Rows are one point carried round by a steady rotation, each followed by how many steps it has turned.
The counts run from 0 to 445.
[-10 -10  -6  -9 -19   6   9  21  -8  10  19   9   0 -10  19   7  -1  -9
   4   6 -12 -18  -9   1  10   1 -13  12  14  15  16   6   1  -9   1   2
  -8  -7  -7] : 346
[  0 -17  -3   1 -29  13   6   4   3 -11  14  -1  -5 -34  15  -1  19   4
   5  23  -2  10  -9 -18  11 -10   8   4  -1   2 -11  10  -3 -16   1   1
   3   2   5] : 279
[  0  -8   8 -10 -29  13   8  17 -14  -1  12  17   2 -25  -1   3   4 -21
   6   7 -19 -14  -4  -9   9  -3 -15   6   8  18   7   1   4 -18  10  15
  -8   1 -10] : 345
[-13 -23   2  -2 -19  16   9  22 -13   2  27   3 -15 -16  11   2  10   9
  16   5 -14   5 -11 -15  15  -6  -2  -1   5   6   0   0 -29 -17  -9   6
 -17   6   9] : 123
[-13 -23   8 -14 -28   5  -4   8  -9   7  26  -5  -4 -13   4   1  17  13
   7   1  -2  -8  -5 -15   8   8   6 -10   9   4  -2  14 -15  -4  11 -10
 -19   3   2] : 397
[-10  -5  -8   5 -29  -1   9   6  -3 -13  17  17   0  -6  22   0   3  -1
  17  19 -12  14   1  -7  19  -6  -3  12 -12   2  -6  12  -3 -11 -10   8
  17   2  -8] : 88
[ -3 -17  12  -8 -25   8  -2  -1  -5  -4  18  20   3 -22  13  14  10   2
   4   8  -5  -7 -18 -20  14   9  -4  -7   4  17 -11   7 -10  -2  12   1
 -14  -2   2] : 229
[-12 -23  -2   2 -11  10  13  12 -11  10  25  11   5  -5   3   8  -7 -11
   2   4 -12  -5 -14  -2   6   4 -13   7   5  11   9   5 -23 -11 -16  13
  -9   3   7] : 137
[ -9 -22   5   9 -32   5  -3   3   4  -5  14   5   0 -11  24   7  11  -1
   3  -7  -8   3 -12  -8  17 -11  -7  -2  12   1  -5  11 -15   3  -2 -11
 -20  -9  -5] : 242
[-12 -19  12 -10 -11  18   2   2  -2 -12  20  10  11 -10   9  13   6 -11
  23  21   1   5  -3 -16   8   9  -4   8   4   9  -7   5 -12 -28  -6  -3
  -8   3   2] : 171
[ -4 -18  12 -12 -15  11   0   5 -10   3  17  12  13 -10  10  15   2 -13
   0   5  -7 -12  -7  -1  12  19  -1 -10   6  13  -4  13  -7   1   4   3
 -18  -4   4] : 17
[ -1 -18  -2  -4 -17   1  17   6 -12  15  21   6   5  -6  14   6   8  -6
   2  13  -6 -10 -22 -19   8  -3   2   5  -3  28  -3  19 -11  -9   9   0
  -8 -11   7] : 62
[-11 -23   5 -13 -33  13   9  -1  -2  -9  14  22   1 -19   9   4  21  10
  14  12  -7   8 -14 -24   1  -1  11  -1  -3   2  -8  13  -9  -5  -8  -5
   0   1   6] : 81
[ -1  -9   5 -18 -17   5  -4   0  -3 -10  13   3  -3 -20   8   1  22  21
  13   6   2  -1  -6   0  14  -6   3   7   3   2 -13  15  -4  -5  -5  -8
  -7 -13  -1] : 37
[-13 -18  -2   0 -17  17   0  -2   4 -11  17   3  -6 -22   4 -11  13   2
  11  19  -1  14  -5  -2  19  -1  -4   4  -5   3 -13  12  -7 -11  -8  -6
   9   0  -1] : 84
[ -9 -21   3  -8 -15   9   3 -11  -2 -23  16   6   9 -12  10   3   6   4
  20  23   0  14 -14 -18   7   1  12   2  -2   8 -13  18   3  -5  -5  -6
  -9  -4  -3] : 52
[-17 -31 -16  -9 -13   2   7  -3 -10   3  20   0  11 -23   6  -8   3 -10
   2  20  -1   9 -19  -9   9  -1 -13  -1   0  16  -4  18 -11 -21 -18   8
   1  -2   6] : 98
[-12 -29   2 -11  -6  11   6  -6  -5  -5  17  -4  12  -8   9   1   4  -8
   7   9   4  16  -8  -7  13  10  -1  -2  -2  16  -9  21  -9 -10 -13 -15
 -17  -7   4] : 217
[ -9  -7  -2 -13 -36   4   1  -3   1  -6  18  13  -3 -17   7  -2  19  -1
  10  17  -5   2 -17 -21  17  -6  -3   8  -5  15 -15  15   6  -2  -8  -4
   7  -7   0] : 70
[-11  -8  11 -22 -17  18   8  -1 -10 -23   7  10  12 -15   6  -3  -4 -13
  19  17  -4   3   6   2   5  -1 -17   1  12   2  -3   4   3 -16  -3  -5
  -9  -9 -19] : 373
[ -4 -25   5  -6 -25   7   5  14   0   9  22   1  -2  -8  13  -1  10   1
  21  -7  -4 -14  -2  -3  22  -5  -4  -4  25   2   2  15 -10 -13   2  -3
 -18   2 -22] : 195
[  3 -11   5   3 -34  -4  -3   5   2  -5  14  35  -4 -13  16   9  24   0
  11  13  -5 -11  -5 -17  24  -7   7   6  -3   9  -8  11  -6  -7   3  12
 -20  -3  -2] : 438
[ 12  -7   2 -13 -18  -2   8  -6   0  -7  12  23  11  -9  16   2   6 -14
  14  13 -18   1  -9  -5  13  -2 -12   7  -3  15  -8  22   7   2   0   4
  -3  -4 -17] : 420
[-18 -16  17 -11 -22  14  -1  13  -3 -14  18   5  19 -19  11  16  -6 -20
   7  14 -14   2   0   2  16  10 -19   0  15  11   7  18  11   5  -6   5
   3  -4 -13] : 374
[-15 -20  -7  -5 -23   8   6  10 -12   4  22  -5  -9 -23   9   1  -4 -16
  11   8  -7  22  -1   0  13 -10 -19   4   4   6  -1   3  -4 -16 -18   1
   7  -1 -11] : 130
[-15 -21   6 -11 -26  10  -4   6  -9   4  14   4 -11 -16  -3   4  10 -10
  11  -6   9  -8 -14   2   7 -11 -18  13  25   0   6  -3   2 -12  -5  -3
   6   5 -12] : 357
[-12 -28   7 -17 -28   5  10   2  -4  -3  14  -8   2  -6   9   3  -1 -11
  10   0 -14   4  -7   9  15  -3 -17  -7  18  -6   3  18  -4  -3 -14  -6
 -11 -15 -24] : 11
[-19 -27  20  -6 -29  17 -10   7  -7 -11  16   2  10 -18   2  12  22   8
   9   9   3  -7  -7  -6   0  10   5  -5  12   6  -2   5   7  -5   6   1
 -18   5  -5] : 201
[-27 -24  21  -1 -31  18  -2   9  -9  -8  22   2  10 -14  10   6   8  -4
  10  -1   2  -3 -10  -8   9   2   2 -10   9   1  -5   6  -9   0   6  15
 -18   3  -5] : 3
[-14 -20   8  -3 -17   9  13  11 -18  13  17  -3  12 -17  -8  13  -2 -17
   4  14   0   6 -11  -4  -1  16   0   3  10  22   6   4  -8 -10  -9   8
  -2  11   5] : 140
[-21 -29  21  -7 -24  21   5  11  -2  -9  10   1   5 -17 -10  16  13   0
   8   4  -3   4 -11   1  -1  10   3  -8  19   5  -2   2  -9  -4   3   5
  -5  17  -4] : 367
[ -5 -25   9 -17 -12   4   2  -5 -15   4  19   1   4 -17  -3  -4   9  -7
  22  12  10  -5 -11  -8   8  15   0   2   2  20  -4  16  -7 -17  -6 -11
 -23 -11 -10] : 383
[ -9 -29 -10 -13 -10   6  20  14  -7 -13  18   5   5 -15   8  -8   1 -13
   9  10 -13   8   4 -14  10   1 -21   3  11   5  -3  13  -6 -18 -12   6
  10  -4 -20] : 131
[-13 -17 -10 -15 -33   4  -3  -1  -4   4  13  -7  -4 -23  12  -3  11   5
   4   1  -4   5 -12  -5  10  -9   0   9  11   3 -10  25   8  -5  -3  -4
  -3  -6  -7] : 433
[ -4  -7   4   3 -23  11  15   5   6  -4  20  28   2  -6  16  10   6 -10
   4  31 -16   6  -6 -13   7  11   3   1   1   1 -12  17  -6  -4  -3  16
  -3   0  16] : 92
[-20 -23   4   7 -21  16  -5  24 -12   7  20   1  -5 -19   7   7  10   5
   5   2  -7   9  -6 -13   3  -4   3  -5   2   0  -1   2 -23 -13 -24  10
  -3  16   0] : 321
[ -6 -28  -9   4 -24  -1  19  10 -12   6  26  13   3  -4  15   7   3  -5
  -2  14 -11  15 -16 -17  16   0  -5  -9   1  10   1  19 -12 -10 -18   6
  -6  11  13] : 94
[  2  -7   7  -7 -15   8   2  15 -15   0  21  19  20  -4   0   8   4 -11
  16  20  -3   3 -15 -19   6   7   4   0  -5  23   0   0  -6 -25 -10  13
  -3  13   9] : 139
[ -9 -21   1 -23 -27   3   1  -3 -10  -4  27   1   3 -25  13   1   3  -5
  -2   1  -1  -4 -23  -6   9   6 -13  10  15  16   3  27  11   4   3   1
  -5   0 -17] : 25
[ -9 -16   5   0 -32  10  -4   3   6  -4  20  12   1 -17  10  12  18  10
   3   9   1  -7 -16 -19  11 -12   9  -7  -9   6 -15  13  -7   5   3   9
   1  -2   9] : 78
[-19 -24  16   6 -18  15   8  18 -10  -5  14  -7  13  -7   7  19  -3   0
   6   5  -9   2  -7   0   9   2  -8 -15  12   9   3   7  -8  -6  -9   9
 -14  13  -3] : 169
[ -2  -5  16  -9 -22  14  10  10 -12   4  21  24  -3 -12   0   3  19  -5
  19  14  -1 -14  -9 -13  11   4  13   1  -4  13  -1   4 -20 -25   7  -1
 -13  11   9] : 153
[-10 -11  11 -18 -23   2  -7  15 -11   1   9   0  -5 -11   9   0   9 -14
  12   0   4  -6 -17   0   9  -7  -8  13  20  20   2  15   6  -9   4   6
  -7   2 -20] : 389
[ -9 -32  18  -3 -23  17  -3  18 -12   2  11   4   5 -15   6   5  14   0
   4 -13 -11 -12 -13  -4  12  -3   7   1   9   3  -5   9 -11  -1   5  14
 -19   0 -14] : 198
[-18 -24   0 -31 -11  -2  -2   2 -11   0  19  -4   6 -23  -9   4  14  -9
  10  -1  13  -7 -16   6   9   1 -12  12  14  23   2  20   4  -3  -4 -14
 -10  -7 -18] : 386
[-16 -25  -6  -5 -29   8  -4  -1  -4  10  12  -4   5 -27   2   4  12   2
  -4   7   1  11 -35 -16   9   1  -4   4  -2  22  -7  18   5  -1  -5   3
   4   1  -8] : 68
[-17 -22  -7 -15 -39   8 -11  10   8  -7  13   0  -4 -32   9   1  15   7
  -2   4  -2  18 -17   0   1   0   5  -3   6  -6   0   7   0  -4 -15   6
  13   9  -5] : 281
[ -7 -25   9 -18 -31  10   7  -4   2 -18  16  12  -3  -8  12  -1  13   6
  20  11 -12  -1 -15 -13  21 -12  -8   3   8  -8  -4  15   0  -3   6  -3
  -4 -11 -16] : 41
[ -1 -21  -1 -17 -18   7  -1  -9  -5  -2  17  -1  -1 -25   3   6  14   6
   7  10   4   2 -16  -5   5  -9   2  17  -5  20  -8  15  -5 -15  -1  -4
  -4  -5  -8] : 430
[-26 -32   6   6 -26  15   0  -4  -5   2  24   4   9 -17  10  14  15   6
   0   6   4   8 -17  -3   9  -3  -1 -11  10   0  -5   9 -19   3  -9   1
  -3   7   4] : 245
[ -8 -25  14  -2 -15  10   6   4  -9   4  16   4   9  -6  12  12  -2  -6
   8  -5 -11  -6 -11  -6  17   1 -11 -10   9  12  -4  20 -16  -5 -10  -4
 -21  -6  -6] : 213
[ -5 -12   1 -16 -17  10   5  15 -17   0  21  10  14 -33   0  -1  11 -15
   9  30  -7  11  -3 -11  -6  14  -1  10   0  14   2   3   9 -19  -3  10
   0   8  -6] : 143
[  2 -16   0 -16 -31   3   8  -3   1   2  23  11 -13 -20  24   9  14  -8
  19  -1  -4  -4 -13  -6  18 -14   4   1  11   6   4  14  -7  -5  -9  -4
 -14 -12 -14] : 239
[-13 -32   8 -16 -21  10   4  -5  -9  -5  19  -7   0 -18   4   1  11  -2
  18  16   0  13   4   2   4   5  -6   8  16   5   3  14  -7  -5  -7 -13
  -5 -10  -8] : 8
[ -2 -26  -3  -7 -25   7   5  12 -14   1  18   8  -6 -28  -5  -7  18   7
  11  22  -4   6  -4 -18   0  -7   5  15  -6  14 -10  10  -2 -25  -1   3
   9  -7   3] : 113
[-23 -28  29  -8 -21  12  -6  12  -2 -18  11  13  18  -8   3  23   9   0
   6  14  -9  11   3  -5  10   1  -4  -1   3   3  -9   1  -2  -9  -3   0
 -13   1  -9] : 6
[-22 -22   3 -16  -6  14   2  11 -15  10  10   0  15 -17  -6  17   4   2
   4   9   2  -2 -19  -4   8  13  -8  -3   7  28   6  16   0  -9   0   7
 -11   1  -2] : 382
[ -2 -22  -5  -1 -17  -5  21  16 -14  23  33  12  -4  -4  14  -9  -3  -9
   3   2  -8 -12 -18 -15  13 -11  -6   7   2  18   8  25 -10  -5  -6   5
  -3  -1  -2] : 105
[  2 -13   1  -6 -29  14   9  25 -12   5   5   9 -13 -29   8   6  19  -6
   3   7  -3   3 -17  -7  -6  -2  -7  15  13  12   7   8   2 -17  -8  12
   3   0 -17] : 313
[-12 -15  14  -8 -29  19   7   6  -2  -5  18  25   7  -7  19  13   4  -8
  14   5 -12   2   0  -2  26  -2  -8   0  16   4 -12  10  -1 -11   2   5
 -11  -2 -22] : 406
[ -2  -7  13 -24 -31  19   0   6  -7 -14   4   9  -7 -15  11   2   9   2
  19   8  -6  -8 -10   0  11  -5   0  18  10  20   4   5   9 -19   6   1
  -1 -11 -24] : 193
[ -8 -17  -1 -19 -20  14  -3  17 -19   6  11   9  15 -28  -1   0  -3 -11
   4  18 -13  -1  -7   1  -2  -6  -6  11  15  12   4  12  13 -14 -12   7
   5  -2 -13] : 342
[-19 -23  15 -12 -15  10  -2  -3 -13 -14  16   2  17  -9  15   4   3 -12
  16   7   4  19   6 -14   6   2  -5   6   9   8   0   2 -18 -25  -5   0
  -8  -1  -4] : 369
[-16 -25   6   2  -1  12  15   9  -8   5  23  -7  12 -10  -3  -2  -2  -8
  10   6  -1   1 -10  -2  -2   2  -5  -1  -4  16   7  15 -19 -21  -8  -1
 -13   4   9] : 336
[  9 -16 -11  -9 -23   2   2   2   0  -5  16  12   4 -20   6  -1  -1 -14
   3  35  -5   9 -14 -11  16  10  -3   7 -14  13 -10  14   1 -21 -17  -5
   6  -4   1] : 99
[-19 -30  20  -3 -22   9   4  22  -5  -6  12   3   5 -13  -2  17   2   3
  12   2   0  -4   3  -4   9   2  -6  -8  21  -1   2  -2 -21   3  -5   9
 -16   5  -7] : 364
[ -4 -11  15 -21 -14   5   5   4 -11   9  24   8  15 -14   5  11  -3  -8
  14   8 -15 -18  -9 -10   3   7  -5   6   9  18  -6  11  -7 -16   2   2
 -15  -6   3] : 182
[  6  -9  -5 -13 -24   4   5  -2  -2   3  12  18   3 -16  14   5  15  -6
   1   4  -8  -1 -25 -12  16 -10  -4  12  -4  14 -10  16  10  -5   4   6
   7  -1  -8] : 269
[-15 -19  -4   8 -34  18   1  13  -2 -12  15  -6  -3 -21   2  10  20   7
   3  -2   8   9  -8 -15   3  10  11   4   0   4  -5   8  -3  -7  -1  12
  -4   2  -5] : 277
[ -7 -20   3   7 -21  -4   2   7  -7  15  13  13  14  -7  12  21   3  -9
  -3   5  -9  -3 -15 -16  10   7  -2  -6   2  16  -8  18   5   3   2   6
 -10   8   6] : 259
[-13 -28  12 -11  -6   8   5  13 -22   7  20   2  12 -15  11  12  -2  -4
  11  -2   1 -10 -12  -4  14   6  -5   8   4  31   7  10 -14 -13   6   0
 -16   0   8] : 184
[-20 -24   1 -10 -26   5   7  20 -15   2  16  -2   9 -13   6  -2   2  -9
   7   5 -10   2 -12 -10   8 -11 -21  -1  17  -4   5   3  -6  -7 -22  11
  12  11 -12] : 328
